Rotation paths and how fast each direction turns (degrees a step):
Each turn is a multiple of 5 degrees from 10 to 175, or 0.
Each row of a path follows its step; steps can be skipped.
path 1
step 0: [ 0.29  0.94  1.63  1.32  0.71  1.20 -1.32  0.78 -0.84  0.58  0.52  1.49
 -0.72  0.43 -0.36  1.17  0.62 -0.44  0.22  1.93 -0.99  2.40 -0.65 -0.40
 -1.33  1.55 -1.16  0.66 -0.66  0.36 -0.45 -0.76  0.70  1.00  0.31  0.29
 -0.62  1.01  0.74  0.31  0.53 -0.34  0.40 -0.30  0.02  0.13 -0.23]
step 1: [-1.20 -0.66  0.11  0.20 -0.06 -0.62  0.04  0.21 -0.24 -0.22  1.89 -1.18
 -0.92  0.48  0.35  0.89  0.13 -0.28  0.36  0.30 -1.53 -0.95  1.72 -0.14
 -0.17 -0.17 -0.20 -0.87 -2.29  0.36  0.33  0.40 -0.02 -2.21 -1.53  1.26
 -0.82  0.18  1.21 -0.29  0.78 -0.28 -0.48 -1.10  1.34 -0.33 -0.87]
step 2: [-0.29  0.60 -0.34 -0.02 -0.21 -0.33  0.47  1.04 -0.36 -1.93 -1.49 -0.14
  2.25  0.76 -1.93 -0.24 -0.73 -0.32  2.14  0.24  0.41 -0.38 -0.91  0.43
 -0.50  0.31  0.20 -0.18 -0.60  0.25  0.16 -0.32  1.57 -0.50  0.02 -0.17
  1.13 -0.49  0.72 -1.36  0.20 -1.15 -1.88 -1.15  0.05  0.71 -0.47]
step 3: [ 0.23 -1.29 -0.48  0.17  0.28 -1.30  0.33  0.84  0.53 -0.31 -0.91 -0.74
 -0.95  1.20 -1.35 -0.07 -0.13  0.82 -0.80  1.67 -0.79  1.28 -0.59 -0.88
 -0.94  0.19 -0.65 -0.77  0.01  0.45 -0.80 -2.45 -0.82  1.04  0.33  0.12
 -0.55  2.58 -0.34  0.31  0.70  0.03 -0.79 -0.08 -0.33 -0.14  1.20]
step 4: [-1.03 -0.63  0.54  0.03 -1.23 -1.58 -0.38 -0.03 -1.06  0.29  0.19 -0.76
 -0.57  0.89  1.02  1.93 -0.61 -1.25  0.38  0.11  0.17  0.76  0.48 -1.09
  1.03  0.02  0.34  1.06 -1.00  0.49  0.33 -0.88  0.19 -1.21  1.48  0.56
 -1.61 -0.12  0.51  0.01 -0.35 -2.46  1.33  0.35 -0.04  1.08 -0.37]
step 5: [-0.05  0.36  0.82  0.54 -1.29 -0.50 -0.89  0.06 -2.32  0.90  0.22 -1.40
  1.03  1.39 -0.69 -0.75 -0.72 -0.30  1.15  0.90  0.26 -1.49  0.50  1.35
  0.01  0.82 -0.82  0.69 -1.66 -0.08 -1.26  1.28  0.08  0.44 -0.32 -1.36
 -0.17  0.75 -0.45 -0.81 -0.72  0.97 -1.15 -0.97 -0.28  0.72  0.29]
step 6: [ 0.33  2.06  0.10  1.47  1.00 -0.60  0.13  1.05  1.59 -0.42  0.04 -1.10
 -0.36 -0.17  0.14  0.16 -1.24  0.48 -0.53  1.18  0.13 -0.93 -0.62  1.11
 -1.44 -1.70 -0.67  0.14 -1.10  0.70 -0.47 -1.27  1.14 -0.52  1.55  0.22
  0.08  0.80 -0.40 -0.86  1.77  0.16  0.08  0.55 -0.04 -0.32  1.09]
step 7: [-1.17 -1.57  0.76 -0.62  0.74 -0.32 -0.07 -0.21 -0.06 -1.46 -0.27 -1.43
  0.24 -1.37  0.26  0.29  0.44 -0.51  0.13  1.19  1.76 -0.86 -0.81 -0.85
  1.18 -1.19 -0.48  0.40 -0.57 -1.39  0.49 -0.42  0.25  0.75  1.11  0.51
 -1.71  1.72  0.55  0.96 -0.12 -0.78 -0.07 -1.01  0.69 -0.22 -1.53]
step 8: [ 2.29  0.40 -0.17  0.25 -0.67 -0.57 -0.61  0.91 -1.27 -0.06  0.16 -1.64
  0.06  1.05 -0.62  0.36  0.35 -0.05  1.75 -0.18 -0.10  0.23 -0.43 -0.20
 -0.50  1.44  1.02  1.19 -0.98 -0.52  0.77  0.36 -0.78  0.51  0.87 -2.23
  0.11  0.93  1.59  0.36  0.61  0.20  0.82  0.94 -0.36 -0.97 -1.32]
step 9: [-1.33 -0.48  0.88  0.33  0.82 -1.17  0.25  0.39 -0.56  1.51  0.29 -1.20
 -0.39 -0.93 -1.17 -0.91 -0.34  0.79  0.63 -1.25 -0.45  0.16  0.77  0.09
 -0.27 -0.13 -1.56 -0.57 -1.77  2.15  0.97 -0.62  1.21 -0.08  1.38 -0.35
  0.94  0.24 -0.44  0.35  0.48  1.42  0.87  0.86  1.30 -0.03  0.74]
step 10: [-0.54 -0.09 -0.45  0.27  1.00 -1.95 -0.42  1.01 -0.13 -0.82  0.56 -0.25
  1.31 -0.41 -0.13 -0.70 -0.20  0.21 -0.54  1.16  0.74  0.75 -1.24 -0.54
  1.23 -0.49 -0.32  1.32  0.48  0.26  0.28  2.18 -0.03 -0.41  0.97  0.82
  0.37  0.61 -1.17 -2.33  0.28 -1.05  0.86 -1.27  1.10 -0.94 -0.73]
step 11: [-0.17  1.29  0.17  0.11  0.92  1.16  0.19 -0.84 -0.89  0.45  1.46 -0.70
  0.69  1.73 -0.51 -1.61 -0.41  0.22  0.99  0.36  0.17  0.48  0.17 -0.49
 -0.56 -0.64  1.21  0.82  1.20  0.35  0.59 -1.40 -0.15  0.95  0.47 -0.59
 -1.84  2.02  1.46 -0.41 -0.75  0.10 -0.25 -0.33 -0.02 -1.97 -0.01]
Directions:
[ 0.04  0.01  0.01 -0.07  0.48 -0.21 -0.40  0.06 -0.14  0.58 -0.01 -0.33
 -0.38  0.42  0.09  0.15  0.00 -0.47 -0.38 -0.31 -0.08  0.45  0.29  0.41
 -0.05  0.36 -0.26 -0.05 -0.06 -0.51  0.20  0.08 -0.16 -0.10  0.51  0.00
  0.34 -0.31  0.67  0.43 -0.36  0.08  0.01 -0.49 -0.24  0.28 -0.10]
90
[-0.40  0.07  0.61  0.13  0.18 -0.43 -0.36  0.15 -0.05 -0.53  0.38  0.00
  0.06  0.03  0.49  0.50  0.22 -0.01 -0.68 -0.44  0.12  0.46  0.24 -0.45
  0.16 -0.19  0.09  0.13  0.24 -0.22 -0.34  0.15  0.03  0.52 -0.41  0.14
 -0.11  0.39  0.06  0.07  0.30 -0.42  0.11 -0.12  0.09 -0.26  0.02]
110
[ 0.29  0.45  0.03  0.42 -0.05  0.09  0.23  0.30 -0.09 -0.38 -0.15 -0.11
 -0.41 -0.14 -0.16 -0.13  0.06  0.59 -0.21 -0.13  0.31 -0.52 -0.28 -0.08
  0.04 -0.12 -0.07  0.04  0.01 -0.53  0.62 -0.08  0.21 -0.14 -0.41  0.49
 -0.27 -0.09  0.79  0.28 -0.10 -0.07 -0.67 -0.19  0.07 -0.12  0.13]
70
[ 0.64 -0.28  0.34 -0.26 -0.08  0.07  0.20 -0.06 -0.47  0.09  0.18  0.22
 -0.24  0.12  0.36  0.17  0.58  0.12  0.04  0.37  0.00 -0.12  0.46 -0.55
 -0.27 -0.12 -0.36  0.36  0.07  0.29 -0.23 -0.13 -0.13 -0.03  0.04 -0.48
 -0.37 -0.32  0.65 -0.04 -0.39 -0.10  0.03  0.47  0.37  0.21 -0.31]
95
[-0.02  0.23  0.02 -0.39 -0.47  0.24 -0.22 -0.31 -0.27 -0.24  0.00 -0.10
  0.52  0.86 -0.40 -0.23  0.41  0.10 -0.09  0.27  0.36  0.13 -0.27 -0.16
  0.63 -0.30  0.48  0.05 -0.27 -0.34 -0.36  0.19  0.24  0.09 -0.02 -0.06
  0.41 -0.34  0.44 -0.12  0.06  0.40  0.16 -0.05 -0.15 -0.09 -0.12]
125
